In the data rows, 128 means zero.
Two rows play each game, the first against the second. How much does the first row win by? 15 is about a draw, 30 a big win and 0 a big loss. Wins can go round in a circle: one row can beat a second, the second a third and the third the first. Each row has two weighted sums of its numbers, A and B, taken from their middle values. A row wins by its A times the other's B, less its B times the other's A.
{181, 160, 207, 097, 099, 110, 180, 186, 113, 140}
{131, 121, 117, 119, 126, 121, 143, 150, 150, 119} -> 19
{079, 092, 079, 131, 106, 116, 085, 088, 097, 093}
{105, 099, 122, 119, 111, 119, 109, 133, 129, 108} -> 17
{117, 099, 115, 162, 193, 157, 131, 132, 163, 145}
{097, 105, 098, 100, 113, 105, 107, 116, 117, 107} -> 14
{114, 117, 108, 124, 114, 124, 112, 105, 103, 115}
{116, 105, 125, 089, 106, 092, 154, 184, 129, 106} -> 17
{186, 194, 177, 174, 181, 168, 153, 131, 175, 233}
{165, 187, 176, 117, 108, 115, 132, 142, 113, 137} -> 11
{156, 148, 138, 103, 106, 113, 110, 102, 090, 119}
{136, 139, 159, 150, 202, 174, 166, 169, 209, 162} -> 21
{146, 137, 143, 127, 123, 123, 137, 125, 113, 128}
{128, 129, 127, 155, 139, 152, 123, 110, 145, 130} -> 15
{103, 098, 090, 125, 147, 116, 133, 152, 161, 104}
{095, 092, 090, 155, 148, 134, 104, 096, 123, 112} -> 19
{091, 079, 075, 093, 100, 098, 086, 107, 104, 098}
{120, 124, 128, 169, 139, 166, 103, 093, 116, 139} -> 11
{078, 101, 088, 174, 134, 151, 088, 080, 120, 101}
{097, 132, 122, 126, 105, 135, 100, 089, 088, 118} -> 22
{202, 150, 159, 168, 229, 179, 204, 183, 209, 224}
{145, 120, 129, 166, 192, 165, 167, 173, 209, 199} -> 13
{120, 114, 112, 115, 153, 130, 163, 184, 178, 127}
{164, 192, 182, 090, 096, 099, 127, 123, 091, 118} -> 13
{101, 086, 104, 085, 101, 109, 160, 174, 119, 098}
{141, 159, 166, 181, 217, 198, 161, 148, 194, 195} -> 7
{189, 201, 198, 176, 130, 164, 121, 103, 114, 163}
{123, 114, 134, 082, 101, 101, 176, 165, 124, 107} -> 18
{173, 174, 156, 132, 149, 137, 177, 169, 156, 163}
{107, 095, 104, 098, 101, 086, 134, 140, 110, 099} -> 18
{102, 085, 082, 083, 096, 093, 110, 133, 089, 086}
{163, 139, 159, 126, 161, 137, 197, 187, 183, 165} -> 22
{185, 197, 178, 145, 128, 135, 131, 117, 103, 171}
{158, 129, 146, 113, 144, 138, 190, 194, 181, 159} -> 25
{132, 118, 115, 118, 136, 120, 155, 163, 149, 119}
{113, 104, 108, 102, 112, 109, 112, 135, 128, 110} -> 13
{095, 084, 092, 137, 143, 126, 115, 119, 145, 112}
{169, 146, 131, 176, 191, 169, 148, 132, 168, 189} -> 12
{141, 151, 168, 118, 127, 131, 155, 148, 137, 137}
{091, 085, 080, 162, 158, 153, 107, 117, 169, 116} -> 16
{176, 188, 178, 116, 124, 126, 167, 154, 106, 145}
{135, 138, 114, 140, 113, 145, 111, 099, 119, 132} -> 11
{104, 125, 120, 108, 086, 083, 098, 090, 078, 098}
{128, 130, 141, 104, 099, 090, 107, 114, 082, 104} -> 18
{146, 131, 129, 144, 170, 156, 189, 200, 206, 164}
{173, 138, 137, 109, 123, 106, 165, 198, 143, 112} -> 20
{112, 129, 132, 097, 092, 109, 084, 097, 092, 094}
{175, 197, 193, 115, 125, 121, 173, 168, 128, 149} -> 17
{129, 130, 127, 113, 104, 106, 110, 107, 106, 105}
{134, 117, 116, 115, 151, 115, 142, 158, 166, 119} -> 8
{084, 100, 081, 157, 134, 138, 096, 089, 109, 111}
{109, 122, 133, 128, 109, 121, 118, 112, 102, 105} -> 16
{104, 082, 081, 123, 138, 118, 105, 116, 149, 102}
{126, 124, 142, 193, 213, 192, 150, 147, 192, 182} -> 11
{131, 120, 117, 119, 120, 119, 139, 147, 148, 124}
{127, 131, 148, 121, 129, 163, 125, 129, 128, 143} -> 13
{103, 102, 089, 094, 099, 092, 102, 128, 112, 104}
{111, 096, 102, 097, 105, 106, 112, 123, 117, 103} -> 15
{101, 093, 094, 150, 170, 156, 116, 137, 188, 117}
{144, 152, 151, 178, 171, 185, 115, 106, 129, 157} -> 13
{153, 144, 148, 090, 089, 109, 128, 131, 094, 112}
{110, 114, 109, 095, 095, 089, 106, 118, 095, 108} -> 14
{091, 082, 094, 109, 140, 117, 124, 141, 161, 108}
{200, 180, 160, 139, 173, 154, 214, 187, 177, 198} -> 7
{103, 093, 107, 084, 090, 083, 136, 133, 121, 100}
{140, 130, 134, 179, 218, 169, 160, 161, 211, 191} -> 13
{174, 160, 176, 164, 194, 206, 177, 148, 178, 214}
{110, 105, 123, 108, 100, 094, 099, 108, 103, 094} -> 2
{101, 095, 092, 132, 138, 130, 122, 119, 137, 122}
{096, 100, 094, 183, 120, 167, 095, 090, 107, 109} -> 17
{135, 141, 154, 160, 142, 161, 118, 112, 144, 152}
{155, 155, 157, 193, 182, 197, 124, 121, 142, 177} -> 27
{110, 100, 096, 134, 134, 131, 132, 131, 175, 116}
{150, 134, 140, 128, 155, 127, 165, 155, 165, 146} -> 7
{205, 175, 204, 087, 107, 111, 204, 221, 141, 132}
{093, 102, 093, 166, 160, 148, 121, 119, 180, 126} -> 28
{163, 121, 139, 097, 116, 098, 193, 228, 141, 134}
{089, 107, 111, 137, 104, 107, 086, 081, 095, 103} -> 23
{078, 080, 104, 103, 089, 091, 096, 086, 091, 093}
{086, 088, 085, 099, 109, 086, 101, 105, 110, 092} -> 10
{089, 087, 105, 114, 110, 104, 096, 104, 110, 102}
{140, 171, 135, 159, 140, 155, 116, 101, 111, 135} -> 15
{090, 117, 120, 112, 100, 104, 094, 105, 098, 102}
{099, 097, 091, 106, 092, 094, 109, 104, 112, 100} -> 11
{090, 112, 092, 157, 173, 161, 127, 121, 166, 126}
{146, 151, 167, 179, 157, 176, 103, 107, 106, 150} -> 8
{167, 184, 191, 227, 196, 209, 125, 106, 170, 217}
{087, 098, 106, 093, 085, 090, 110, 118, 095, 091} -> 14
{168, 178, 192, 092, 103, 097, 137, 123, 096, 127}
{120, 105, 102, 155, 173, 148, 125, 122, 197, 129} -> 7
{149, 149, 140, 093, 097, 081, 133, 138, 104, 123}
{127, 115, 110, 137, 169, 137, 162, 153, 200, 147} -> 12
{102, 091, 098, 111, 111, 105, 127, 137, 140, 116}
{110, 145, 143, 130, 100, 124, 100, 097, 096, 110} -> 19
{163, 141, 154, 144, 141, 145, 131, 126, 128, 148}
{099, 113, 122, 088, 097, 094, 110, 112, 093, 095} -> 16
{127, 150, 141, 135, 122, 144, 110, 109, 130, 132}
{132, 137, 127, 109, 108, 126, 137, 127, 118, 118} -> 18
{099, 100, 116, 088, 087, 085, 107, 106, 100, 100}
{079, 089, 093, 151, 148, 145, 105, 114, 160, 115} -> 11
{116, 149, 153, 158, 126, 133, 108, 096, 087, 122}
{102, 119, 114, 144, 117, 131, 098, 107, 109, 125} -> 17
{128, 141, 145, 143, 120, 140, 107, 101, 104, 130}
{146, 166, 182, 208, 208, 222, 131, 119, 153, 186} -> 26
{099, 103, 095, 095, 082, 092, 094, 080, 078, 097}
{092, 086, 105, 094, 090, 085, 099, 105, 095, 100} -> 15
{176, 161, 175, 219, 211, 231, 134, 128, 171, 243}
{157, 152, 148, 105, 100, 097, 136, 120, 103, 119} -> 6
{102, 103, 097, 117, 121, 113, 097, 104, 137, 097}
{096, 107, 107, 092, 081, 081, 093, 103, 084, 093} -> 19
{158, 179, 159, 143, 141, 143, 125, 135, 132, 150}
{105, 111, 096, 114, 120, 126, 102, 107, 112, 100} -> 16
